In the rows, zero is written as 128.
The rows of M fall into several groups, which share some directions, and each row is roughly a mix of its group's hidden directions.
M:
[[162 152 146 136  88 146 136 120  87 162]
 [138 109 102  83 146 138 171 102 136  98]
 [156 136 103  77 136  92 162 126 135 109]
 [152 146 123  92 130 145 134 161 175 164]
 [102 134 123  90 121 164 187 130 123 133]
 [119 134 130 169 165  79 122  98 151 122]
 [129 139 127  82  98 146 165 153  89 117]
 [162 132 131 111 137 113 194 130  96 128]
 [121 108 143 154 174 149  87 112 108  99]
 [121 167  87  98 145  83 110 113 135 134]
 [ 94 137 102 116 154 104 168  94 112 154]
 [152  98 117 112  80 147  94 104 108 148]
 [120  93 151 169 114 150 140  87  98 142]
 [139 107 191 122 122 123 111 143 138  86]
 [126 151 187 160  96 109 131 134 145 146]
 [123 169 136 189 139 123 118 149 103 145]
 [141  91 132 162 165 125 143 166 162 118]
 [170  86 114  82 129 135 143 144 153 126]
 [ 95 129 153 131 158 121 108 116 182  99]
 [107 123 121  71 105 103 166 146 146 120]
 [168 114 123 101 144 102 162 149 165 154]
 [ 74 158 122 118 120 182 127 132 119 122]
 [108 122 163  90 113 174 131 121 124 168]
 [133  76 136 123 161 153 148 158 148  98]
 [147 150 121 174 153  93 143  92 103 125]
 [114 138 145 116 101  69 137 167 145 145]
 [ 78 103 112 114  99 158 137 102 157 118]
 [112 147 161 142 154 101  80 137 102 101]
 [165 107  62 123 147 137 126 135 124 146]
 [108  91 120 122 105 149 135  64 125 128]
 [114 134 137 113 122 101 172  87 133 175]
 [163 130  95 161  76 131 123 118 124 157]
 [150  97 111 118 138  99  88 123 179 121]
 [118 135 188 146 124 102  90 127 107 107]
 [177 115 103  88 157 121 157 127 135 104]
 [149  82 138 154 167 136 156 117 158 144]
 [154 108 155 141 160  79 143 102 100 125]
 [126 170 152 167 125 106 150 132  97 164]
 [122 139 128 133 131 112  66 172 148 107]
 [125 106  99  73 116 111 133 106 168 118]
 [120 164 127 132 158 130  90 174 157 147]
 [143 102 163 117 175 156  87 139 136 136]
 [133 114  80  78 150 142 134 138 163 131]
 [119 110  70 164 129 116 103 104 102 127]
 [123 103 169  87 113 177 139 136 137 114]
 [100 170 103 158 122 172 112 122 118 103]
 [108 146 144 162 113  70 128 102 103 126]
 [ 93 162  92 150 161 111 115 119  97 111]
 [111 157 117 133 115 147 112 131 198 137]
 [118 191 152 150 151 120 157 106 128 121]
 [182 127 110 129 146  90  87 125 143 117]
 [ 98 172 143 151 149 128 182 139 131 121]
 [129 136 130 171 124 153  87 133 128  75]
 [116 189 118 140 150 107 159 117 159 134]
 [118 160 114 159  91 110  92 106 112 160]
 [127 195  98 110 141  98 113 119 134 122]
 [139 146 119 115 143  90 180 115 106 164]
 [123  78 110 128 160 151  84 132 104 118]
 [ 86 120 142  93 134 113  85 111 137  91]
 [171 141 139 158  78 152 115 121 130 155]
 [ 96 152 149 165 112 128  86 150  97 115]
 [100 122 160  79 119 141 138 101 111  90]
 [109 126 132  95  93 139 145 117 165 178]
 [140 159 106 127 189 140 143 129 125  90]
 [113 172  90 156 149 122 172 134 133 144]
 [170  91 135 151  91  86 123 122 129 116]
 [127  75 154 116  87 144 144 110 158 121]
 [143 106 167 105 120 155  83 133  93 112]
 [125  76 159 113 170 110 104 127 136 107]
 [138 116 149  93  98 145 172 126 171 142]
 [180 120 125 139  98  97 143 152  92 114]
 [129 137 138 190 139  96 145 151 158 141]
 [123  87 114 105  98 179 134 126 159 139]
 [132 124 165 168 100 127 102 164  99 149]
 [152 165 114 175 129 160 110 105 119 156]
 [102 112  99  87 166 136 136 129 132 172]
 [116 112 110 102 135 158  92 166 172 127]
 [ 94 176 126 160 167 142 123 124 113 103]
 [141 111 167 181 115 108  90 143 132 135]
 [124  84 145 119  73 123 139 108  94 129]
 [111 105  82 112 126 136 140 134  68 130]
 [151  91 160 102 158 119 149 134 118  85]
 [125 107 108  66  91 146 149 115 135 130]
 [147 108 133 142 139 123 138 100  58 141]
 [158 105 105 103 117 181 106 134 100 143]
 [118 106 103 124 141 143  59 130 107 115]
 [139 134 153 197 149 132 107 126 110 145]
 [138 111 139 108  76 157 131 121 125 179]
 [180  98 133 124 155  97 134 126  93 106]
 [149 102 116 137  71  99 144 104 129 156]
 [137 148 118 166 114 123 116  95 181 156]
 [ 90 131 130 173 134  92 137 130 175 123]
 [133 142 163 165 135 139 142 177 118 166]
 [123 161 117 116 107 118 163 116 165 177]
 [141  67 122 132 115 138 146 134 178 130]
 [118 108  76 115 158 128 124 153  84 112]
 [127 124 129  79 100 148 174 113 161 137]
 [128 159 102 144 186 147 122  97 146 117]
 [ 93 171 161 153 134  90 102 132 136 121]
 [160  58 141 145 130 125 122 119 148 136]
 [167 181 127 143 144 103 127 142  90 130]
 [164 151 104 112 128 124 121 111  65 138]
 [121 159 112 179 139 157  94 116 131  97]
 [155  87 121  96 133 141 122 162  84 145]
 [166  95 120 109 165 112 145 153 165 112]
 [124 112 127 145 176 116 118  79 139 166]
 [ 57 165 134 141 127 111 131 122 132 118]
 [134 142 108 165  81 103 146  88 140 142]
 [135  81 157 118 133 137  83 147 157 104]
 [138  85 131 149 117 100 117  73 112 110]
 [160  98 150 115  91 114 151 156 124 168]
 [117  90 179 149 110 111  92 123 135 104]
 [138 127 106  69 171 119 147 135 142 107]
 [130 101 115 128 135  81  89 105 160  98]]
One row of each group comes first, with its name. Which group is each row after those in?
[139  73 153 122 115 109 129 175 131 103] : Z
[113 138 173 146 108 126  68 129 107 126] : W
[135  85 161 107  86  98 139 116 151 139] : J

[116  81 164 114 139  94 117 123 156  96] : J
[139 137  75  69 142 137 134 115 120 131] : W
[120 159 134 125  94  98 127 125  70 106] : Z
[144 104 160 133 103 105 143 173 138 169] : Z
[113  94  79 115 139  95 109 105 153 110] : W
[132 165 123 189 116  99 135 129 125 159] : W
[178 167 149 169 116 105 138 126 130 122] : J
[145  69 167 141 137 116 118 142 145 100] : W
[173 117 148 142  88 159 124 136 109 164] : W
[122 189 138 124 144 160 137 153  99 144] : W
[147 116 136 185 146 124 104 171 145 145] : W
